The same turns and mirrors carry the whole set onto itself, and each row onto the other rows of its family. Which rows share a family with each named row? Give them in list order.
These 40 rows form 5 families of 8 rows each.
q_387: [-1.83,  0.62,  3.52,  1.65,  1.87, -0.73,  2.04, -0.98,  0.26, -0.45,
 -3.81,  3.27,  0.47]
q_312: [ 0.61, -0.65,  2.27,  3.46,  2.18,  0.17, -0.18, -0.83, -1.92, -0.74,
 -1.63,  1.39, -1.42]
q_72: [ 2.02,  1.58,  1.61,  2.53,  0.91,  2.12, -0.28, -1.03,  0.40,  2.52,
 -2.61,  2.81,  0.38]
q_777: [ 3.91,  1.14,  4.07,  1.53,  1.81, -0.41,  1.21, -0.97, -0.08,  1.15,
 -1.11,  2.56,  1.28]
q_232: [ 2.96,  1.62,  3.18,  0.78,  2.51,  0.51,  0.27, -0.61,  0.83,  2.29,
 -1.22,  3.64,  0.75]
q_261: [ 1.46,  0.64,  2.52,  2.19,  0.73,  2.41, -1.29, -1.56,  0.63,  1.02,
 -2.44,  1.01,  0.02]
q_135: [-0.18,  2.34,  1.90,  2.59,  0.20,  2.37,  0.89, -0.47,  0.07,  0.28,
 -3.56,  3.75,  0.32]
q_643: [-1.73,  1.93,  1.37,  2.26,  1.59,  0.43,  2.07, -0.60,  1.61,  1.31,
 -2.81,  3.48,  0.04]
q_840: [ 1.69, -0.45,  2.32,  3.09,  0.86,  1.82,  0.58, -0.06, -1.54,  1.91,
 -3.29,  1.81,  1.11]
q_541: [ 2.17,  2.16, -0.34,  2.71,  1.38, -1.32,  2.62, -0.70, -0.92, -0.85,
 -1.60,  1.90,  0.24]
q_637: [ 1.83,  1.35,  1.39,  2.51,  3.95, -1.01,  2.72,  0.51,  0.48,  1.03,
 -1.45,  2.99,  0.53]
q_125: [-0.26,  1.00,  0.84,  2.17,  0.80,  0.12,  1.81, -0.08, -1.83, -0.88,
  0.80,  2.49,  0.12]
q_607: [ 2.19,  1.11,  1.23,  3.56,  2.57, -1.24,  0.36, -3.17, -0.52,  0.13,
 -2.88,  1.81, -0.77]
q_661: [ 2.14,  1.62,  4.07,  0.17,  1.84,  0.31, -0.78, -1.88, -0.56, -0.28,
 -1.00,  3.61,  0.28]
q_935: [ 1.54,  2.93,  2.21,  2.82,  1.06,  0.26,  1.90, -1.46,  0.12,  1.25,
  0.52,  3.78,  0.67]
q_837: [ 2.71,  2.23,  1.69,  0.80,  3.54,  0.44, -0.17,  0.20,  1.15, -0.29,
 -1.66,  2.76, -0.15]
q_367: [ 2.25,  2.21,  3.54,  1.34,  1.83,  0.87,  1.01, -0.34, -0.60,  0.89,
  0.11,  4.44,  1.02]
q_577: [ 2.77,  0.51,  3.21, -0.18,  1.38, -0.78, -0.38, -1.43, -0.03, -0.58,
 -2.79,  1.30, -0.12]
q_907: [-2.16,  1.21,  2.23,  1.34,  0.55,  1.11,  1.98, -0.07,  0.79, -0.31,
 -2.84,  3.16,  1.19]
q_735: [ 1.92,  0.24,  0.89, -0.61,  1.95, -0.37,  0.36,  0.09,  0.69, -0.11,
 -2.10,  0.68,  1.54]
q_471: [ 1.89,  0.82,  4.11,  0.80,  1.97, -1.48,  1.23, -0.78,  0.23, -1.98,
 -2.59,  1.32, -0.37]
q_432: [ 0.61, -0.94,  1.65,  2.65,  0.19, -0.07,  0.60, -2.00, -0.95,  0.09,
 -1.44, -0.32,  0.35]
q_588: [-0.08,  2.31,  1.03,  1.83,  1.73, -0.41,  2.75,  0.01,  0.43,  0.98,
  0.33,  3.79,  0.28]
q_11: [-1.07,  0.75,  1.68,  3.81,  1.56, -1.07,  2.31, -2.12, -0.39,  0.05,
 -0.08,  2.10, -0.53]
q_864: [-0.70,  1.08,  2.62,  1.90,  1.79,  1.83,  1.26,  0.16,  2.34,  1.61,
 -2.75,  2.79,  1.04]
q_663: [ 2.76, -0.77,  1.81,  2.56,  1.10, -0.26, -0.05, -1.44, -1.37,  0.81,
 -2.50,  0.38, -0.18]
q_753: [-0.46,  1.46,  2.36,  3.17,  2.08, -0.40,  2.53, -0.58, -1.09,  0.10,
  0.51,  3.88, -0.26]
q_370: [-0.11,  0.36,  1.00,  2.55,  1.76, -2.00,  1.98, -0.98, -0.90, -1.20,
 -0.87,  1.30, -1.44]
q_20: [-1.01,  0.20,  1.72,  0.36,  0.75, -1.73,  2.09, -0.74,  0.43, -1.17,
 -2.96,  1.11,  0.25]
q_852: [ 2.87,  0.27,  4.59, -0.06,  1.78, -0.30,  0.28, -0.51, -0.65, -0.26,
 -2.03,  2.41,  1.16]
q_956: [ 1.69, -0.23,  2.53,  3.24,  0.43,  1.57, -0.71, -1.88, -1.65,  0.40,
 -2.54,  1.34, -0.18]
q_822: [-0.81,  1.40,  2.16,  0.62,  0.93, -0.28,  2.80,  0.70,  1.48, -1.35,
 -2.50,  1.92,  0.87]
q_269: [ 0.45,  0.63,  3.25,  1.56,  2.82,  0.02,  1.39, -0.27, -0.68,  1.91,
  0.60,  4.15,  1.27]
q_986: [ 1.49,  0.50,  0.67,  2.53,  1.44, -0.04,  0.78, -2.61,  0.11,  2.58,
 -2.74,  2.08,  1.90]
q_608: [-0.17,  0.62,  2.78,  2.83,  1.01,  2.64,  0.23, -0.92,  0.25,  2.10,
 -3.06,  3.03,  1.06]
q_293: [ 0.22, -0.56,  1.87,  3.23,  0.74, -0.72,  1.73, -1.08, -2.51, -0.77,
 -0.71,  1.15, -0.06]
q_547: [-0.48,  0.27,  3.76,  0.06,  1.35, -0.84,  1.04, -0.71, -0.23, -2.20,
 -2.97,  1.91,  0.34]
q_893: [-0.65,  2.21, -0.21,  1.25,  0.98,  0.63,  0.21, -2.59,  1.21,  0.52,
 -2.13,  2.43,  0.85]
q_113: [ 0.97,  0.35,  3.18, -0.51,  0.23, -1.08,  1.31, -1.22, -1.17, -1.01,
 -2.76,  1.93,  1.92]
q_34: [-1.12,  0.00,  1.24,  0.73,  3.15, -1.00,  0.45, -1.58,  1.76,  0.11,
 -2.47,  1.43,  0.50]

Same family as q_956: q_367, q_907, q_753, q_852, q_608, q_293, q_547
Same family as q_893: q_541, q_637, q_607, q_837, q_735, q_986, q_34
Same family as q_822: q_777, q_261, q_935, q_471, q_432, q_11, q_864
Same family as q_663: q_72, q_232, q_643, q_577, q_588, q_370, q_20

